Each row is where one point has got to under a steady rotation. How many steps took it there?
The counts run from 0 to 469.
[ 24  -4  32 -12  -6  -4 -13  12  -5  26  52   9  -8  -9   2  14  24 -15
  -5  -6  26  -4 -12 -21  17 -34  24  -6  -5 -12  -8  11 -10  10  -5 -33
   1 -27  -4 -24   3  13  -7   0   1   3  -5  -4 -38  -3 -37 -18  22  13
 -34]	310
[ -8 -21  25   8  11   3  18  12 -17  20  52  13  -5  17  -8  21 -15  -6
 -31 -22 -21  -5   4 -11   6   1  18 -23  14   5  10  39 -17  -8 -24  16
  15 -15   7 -24  18  26  21 -25  11 -17 -20 -10 -20 -19   8   3  35  -6
  -6]	105
[ 26  19 -14  33   7  14  11  11  21  -3  35   8 -42  22 -21  -6   4   5
  -9   3  23  43  32   8 -17 -17 -20 -13  -6 -25  25 -44   3  -5 -13   6
  -9  10  13 -13   7   6  13  -4  -9  14  -2   3 -21 -30  15  21  14 -10
  -1]	67
[-17  -7 -32  15  -3 -10 -24   0  15 -33 -11 -29  -8 -21   4 -20  -4  18
  -8 -21 -11  44  -4  43 -21  -5 -10   2   3  11   6 -35  -3   2   5  -2
   2  22 -21  -7  -5 -33 -13 -10   2   0  12   9  13 -18 -28   0   5  39
 -10]	443
[ 18 -34 -30   2  -7  -5 -22  13 -21   3  16 -19  -1 -23  17   2  -8   0
 -14   0  17  24  -5  20 -17 -27   1 -17 -12  30  -3  31 -45 -31 -10   3
  14   4  17   8  -6  19 -50 -22  -3 -16   1  30 -22  -2   1   0  -7  -5
 -40]	290
[ -5 -25   3 -22 -16   6   2  17  12 -13  17  -8  46 -11  16   8  18  -1
 -11 -26  18   0 -27  -5 -27 -18   0 -10  -4  34  14  27 -43  -3 -16  12
  20  -5  12  -5 -16  19 -35 -14  10  28   3   0 -42   3  18 -26 -10  -3
  -3]	275
[ 30  18  14  24 -22  -4 -16   2   2  32  33  29 -26   9 -25   7  -1   0
  21  13  23   0  29 -25  28 -10  16  -4 -21 -43 -15 -27   9  22  11 -19
 -16 -11   6  -1  24  -2  13  14   1   1 -13  -2   5   5 -30  18  -8  -9
 -18]	334
[  9 -10 -33  -1  -7  12 -32  -6  17 -31 -12 -25   4 -21   7 -24  27  19
 -14  -2  -3  56 -15  29 -31 -35   0  -5  16  26   7 -25 -22  -3   2  -4
  -9  27  -4   1 -14  -6 -16  17   7  13   6   7 -11  -9  -8 -10   5  31
 -21]	454
[-35 -29 -16  -9  -4  12   0 -19   8 -28 -37 -14  26 -24  12 -22  -3  15
 -34   0   2   1  -1  29   5 -21   5  16  28  21  21 -27 -10   1  -7   5
   8  16  -7   3  31 -18 -16 -19  53  -6  22   2  -5   0   1 -18  13  -1
  18]	430
[ 15  17  10   8   1  19  16 -24  24  41   4  19   3   7 -16   1   4 -27
  22  11  -4  -9 -49 -48  12 -23   2  19  35 -14 -13  19   7  10   5  -5
 -17 -13  25   6 -18  24  11   2  -4 -11  12 -29  17  31  21 -14 -17  14
  11]	362
[  7  -5  33   6   6 -17  -6  -2  -4  28  44  17 -36 -13  -6  22 -11 -11
  17 -16   7   2  12 -24  34 -29  17 -12  14   1   0  15   7  15  -1 -10
   5 -48  -2 -29  21  19  -5 -14 -11 -12 -18   2 -23  12 -43 -20  30  -6
 -37]	321
[-14  25   4  -1  -1   0   1 -21   9 -29  -7   8 -35 -15  37 -15  -5  38
  -1  21 -10 -23  -2   7  -1   6 -20  65  10   0 -33 -28  13 -11  27  -3
 -15  15 -20   9   0 -11  16   6 -20  -1   3  11  27  -2   5  -6  -3 -24
  11]	190
[-12 -20 -28  16  -3   8  -1  31  13 -35   5  -5  26  20   4  -4   7  17
 -38   5  -7  16  18  45 -35  13 -11 -13 -32  -1  10  -1 -12 -13   2  14
  -5  24  17 -11  40 -10  -3   0  -2  23  17  10 -30 -42   1  31 -12  -3
 -17]	267
[  2  26  15 -22 -27 -11  -8 -42  -5  -2 -28  11   9  -2   6  -9  18  24
  16   3  -6 -38  -2 -31   7   8  20  50  -1 -10 -17  -6   8 -13  28 -23
 -21  -1   2  15  13   4   5  21  -3  31  25  -3  16  20  -6 -13 -27   6
   1]	174
[-37  -1  -1  -2 -12   2  -9  -2  29 -43  11   6 -17  -3  22 -19  12  67
 -15 -16  -2   6  31  18   1   5  -1  28  -8  14  21 -37   1  -6   6  15
  -2   8 -17 -18  27  -7   2  -3 -12  19  -6   7 -28 -34 -11   3   2 -15
  -3]	457
[  9  -7   5  10 -22  20   1 -19  -7  17 -12  22 -15  14  -2  -6 -21  -1
  15   6 -14  -4 -16 -23  13   6   2  13  30  16  -9  33 -11  -2 -15  -5
 -37   7  27  23  43  14  12  10 -13 -12  -6  17  35  47  29  -2 -37 -39
 -18]	353
[ 29   4  16  13 -40 -22 -25  22 -25  26  21  10 -10  -8 -19   5   9 -14
  34  18  27  11  -6 -28   1   5   5 -18 -23 -29 -16  -9 -24  14   6 -37
  -6  -8  -4   8  -8  -7  -8  35 -11  16 -15   9   8  30 -39  -6 -17  13
 -15]	324
[-18  -3   4  -9  25   4 -17  -9  30 -30 -13  -8  -8 -27  11   4   3  31
 -19 -46  -1  24  27  37  17 -14   8  -7  16  28  30 -24   9   5 -23  27
  21   5 -18  -4  13  -2  -1 -25  30  -1 -24   8 -20  -6 -10 -17  11 -19
 -22]	445
[  1 -14   9  -2 -13 -29 -24   7 -28 -22  52  -1 -26  -6  10   6 -23   1
 -18  -5   6  15   1   4 -16 -13  -4   0  -7   4 -26   7 -34 -28  17 -25
 -18  -5  -6 -35  21 -13 -10   1 -21   7  22  23 -34 -16 -30  -3  27   4
 -35]	304
[ 12  -5  -4 -28   1  -5  -2   4 -18 -33 -43 -33   2 -29  20  -9  19   4
  -3  19  26 -30  14  34   2   1 -22   7 -13  15   9  -2  -5 -14 -12 -19
   2   3  -4  47   2 -10 -27   4  20   6  -6  34  -4  23   3  -9 -19 -40
  -9]	24
[ 17  29   4  -2  15  -5 -11 -28 -11 -10   9  17 -40  14  -8  11 -34 -13
   1  -8 -22  11 -29 -22 -15  21  -8  22  26 -10 -44   0  -2 -27  -2  -3
 -27  20  25   2  -5  -3  33  15 -19  -2  29  -3  33  12  35   6 -19 -13
   3]	366
[ 22  22  -1  -4  24   7  16   8 -24 -14 -35 -24  -8 -10  -1 -22  42  -1
  16  23  -5   6  -7   0 -16  31 -19   8   3 -24   0  -2  21 -11   8 -24
  -7  10 -13  28 -47 -11  22  28 -16   8 -14  -4  27   7   2  14  -8  10
   9]	211
[-17  -3  16  -9  21 -13  23 -12  -7   5 -48 -11  26 -16 -12  10   4 -20
  -3  -6 -19 -34 -14  -9  14  24   7   0  10  -5  16  34  10  -8  -6   2
  38  -9 -21  33 -26   9  14 -12  30  -9 -12 -17  16  14  22 -18 -10   7
  40]	399
[-20 -34 -15 -24 -32  10  12  14   5 -19   8  -3  46   4  20  -1  -3  19
 -17 -12  24 -18  -2  -9 -25 -19   5   6 -16  30  24   6 -35 -21  -3  11
  29  -1  12  -4  -1  10 -41 -19 -11  23  23   5 -43  -4  21  -4  -8 -21
   4]	276
[  0 -16 -25  -2  42  40   9  -2   1 -34  -2 -24   8  25 -15  -3 -16  -4
 -25 -23  -9  23  -2  17 -18 -11  -2 -27  22  29  31  -7   4 -26 -15  28
   2   5  22 -24   5 -12 -19 -15  17  -3  37  -1 -24 -14  16  17  13  -8
  -8]	254
[  0 -13 -15   2  -7  -3  11  33  -3 -33  -8 -28  33  13 -16  -7  24  -4
   5 -15  10  17  -8   1 -40  32 -18 -21 -44 -13  22   9  -2 -15   0  -5
  16  16   6   8 -26  -9 -27  -4 -14  45  12   3 -15  -8  -2  13 -29  16
   9]	262
[  2   0  -8  33  -8   9   7  31  24 -34  17 -16 -28 -10   7  -8   3  -6
 -12  12  13  56 -13  47 -36 -19 -44   2  12   2  23 -30   3  15  -7 -10
 -31  10  -2  -6  21 -15  -1   6  -3  11   0  19   8  -1  -3 -11   7  -9
   1]	52
[  5  11   5   2 -42   3  -6 -21 -25  19  19  22 -20   6 -17 -13 -32   3
  39  11   9  -4  -1 -49   9   4   1  28 -12 -14 -11 -25  -3 -10  14 -28
 -27   1  11   2   7 -19 -18  16 -33   8  25  17  22  42  -8   9 -16 -17
   4]	339
[-37  -7 -23  24  13  -7  -1   8  23 -21 -24 -28   1 -22   7  -7   0  22
 -13 -19 -15  12  21  37  -7  14 -22  18 -15 -15  19 -31  24  -2   1  -7
   9  23 -35   3  30 -41   4 -28  14   6   0  11  23 -25 -29  -3  -8  23
  -2]	432
[ -3  -7  -4   0 -35   6 -15 -16  -7  37 -16   8  17  -2 -10  -4   0  11
  28 -10 -12 -31  -5 -24  23  28  29  20 -19 -14  -6  17   1  -2   6 -30
   2   4  -7  25  38  -7 -11  -5  -5   9  -8   9  20  28 -15   4 -51  13
 -27]	148
[-15  23  -2  23  49 -19   8  -7   9  -4   1  -1 -30  -3  -1  21 -37 -29
  -6 -11 -33   2 -14  12  11  13 -31   9  23 -11 -26  24  22  -4  -2  23
   3  -5   2   6 -12   4  38 -27  -7 -37   4 -14  36 -11  18   0   5   8
  13]	382
[-18 -32  17   0 -49 -12 -41   6 -18   5   7  20  29   1  10   7 -29   5
  -4 -12  -6 -20 -17 -12  -1  21  20  14 -15   2 -35   6 -30  10   5 -23
  -7  33  -7   3  34 -30   0   9  -2  11   5  25  18  30  -7  -3 -26  -5
  -7]	138
[ 26  41  22   4   4   7   1 -12  19  27  22  28 -13  10 -15  15  16 -21
  11  -8   8  -4 -43 -47  -5  -8   4  13  21 -33 -32   2   9   6   9 -14
 -27  -4  13  -4 -14   7  36  17 -11   9  12 -39  11  13  26 -15 -11  14
  10]	361
[ -1  25  12  -5  22 -20   9  24  -1 -33 -21 -20 -27  -4   6   3  17   0
   9   3  14 -14  39  40  18  16 -30   3 -29 -17  24 -22  35   2   3 -17
   5 -21 -22  22  18  -7   5   0  14  14 -14  21 -10  -2 -33   2   5 -28
 -11]	30
[ 21   6  30  12 -11 -22 -27  24   1  17  59  21 -22  -5   7  17  12  -5
  -4  -7  29  -6   7 -11   7  -6   2  -1 -38 -24 -18  -5 -17   8   2 -33
   8  -9 -11 -18  -1   3   3  -7 -11   9 -18  12 -31 -26 -42 -11   4  -4
 -40]	309
[-10  13  -7  20 -10 -12 -47  -6  14  21  -1  19  -7 -11  13   7 -22  13
  -3  -4 -18   1  12  12  20  18  10  12 -21 -12 -43 -17   4  18  21  -7
 -13  33  -2   8  52 -28  21  -6   0 -14  -2  13  33   0 -19  10 -37   4
 -38]	154
[ -5 -26  21 -23 -19 -17   9  17  -2 -14   0  -2  28   3   0  16  27  10
  -2 -22   5 -21  -1 -10  -5   4  15 -14 -23  15  28  48 -17 -15   0  -2
  32 -25   1  12  -2  38 -22  -2  -5  35 -14   3 -52   0  -8 -10  -3  -3
 -17]	286
[ 22 -28 -11  -2 -33 -13 -18   9 -16  25  31  -5  23 -21   4   0  12 -18
  -6  13  28  20 -17  -9 -12 -56  13 -14   0   9  -6  10 -41   0  -1 -17
  15 -17   9 -11 -22  24 -34   3  -5  -6   9   9 -31   8 -19 -11   3  20
 -16]	300
[  8  41  16  23  36  -5   7  -7  24  14  23  18 -26  14   4  27  -1 -11
  -1  -6 -28 -13 -17 -15   5  21 -14  21   2 -35 -27  18  27   3   1   4
 -11   0  13   3   7  10  48 -11 -13  -3  -6 -25  29 -20  13   2  -9   8
  -3]	371
[ 11 -11  20  -6 -24 -28  -8  21  -8   4  14   4  -2  -7   4  15  13   9
  12 -19  17 -17  33  -9  16  10  21 -26 -45  -1  17  23 -15 -12   5  -5
  31 -22  -3  12   7  30  -9  -3  -8  22 -30  16 -54  -6 -23   5  -1 -16
 -33]	297
[  2  -9 -20  38  12  23  36  10  15   5  40   7 -33   9 -15  -5 -12   1
 -17   8  -5  36   6   8 -11 -36 -13 -12  17   2  42  15  -3 -17 -15  22
  -8 -11  23 -19  23  31  -5 -21  -7 -15  -4  -7 -14 -28  10  13  19  -5
  -3]	79
[  0  19 -10   3  22 -15   3 -26   5 -12 -51  -7 -32  -2   7 -11   1   2
  -3  37 -35  -5  17  24  26  -4   6   8  33   7  11  26  30  10  24  24
  -9 -23   1  26  15  34  28  13   9 -28 -11  -6   8   3  -6  -6  10   2
   8]	193
[-20 -41 -11  30 -21 -13 -11  19 -32  20  39   4   8   4   0   1 -38 -23
 -23   6 -14  19 -28  -2 -25  -3  -5 -19  -4   1 -30  34 -26 -18  -3 -17
   8  23   4 -21   8 -16   0 -16 -16 -25   6  10  28 -10  -8   6  13  28
  -4]	114
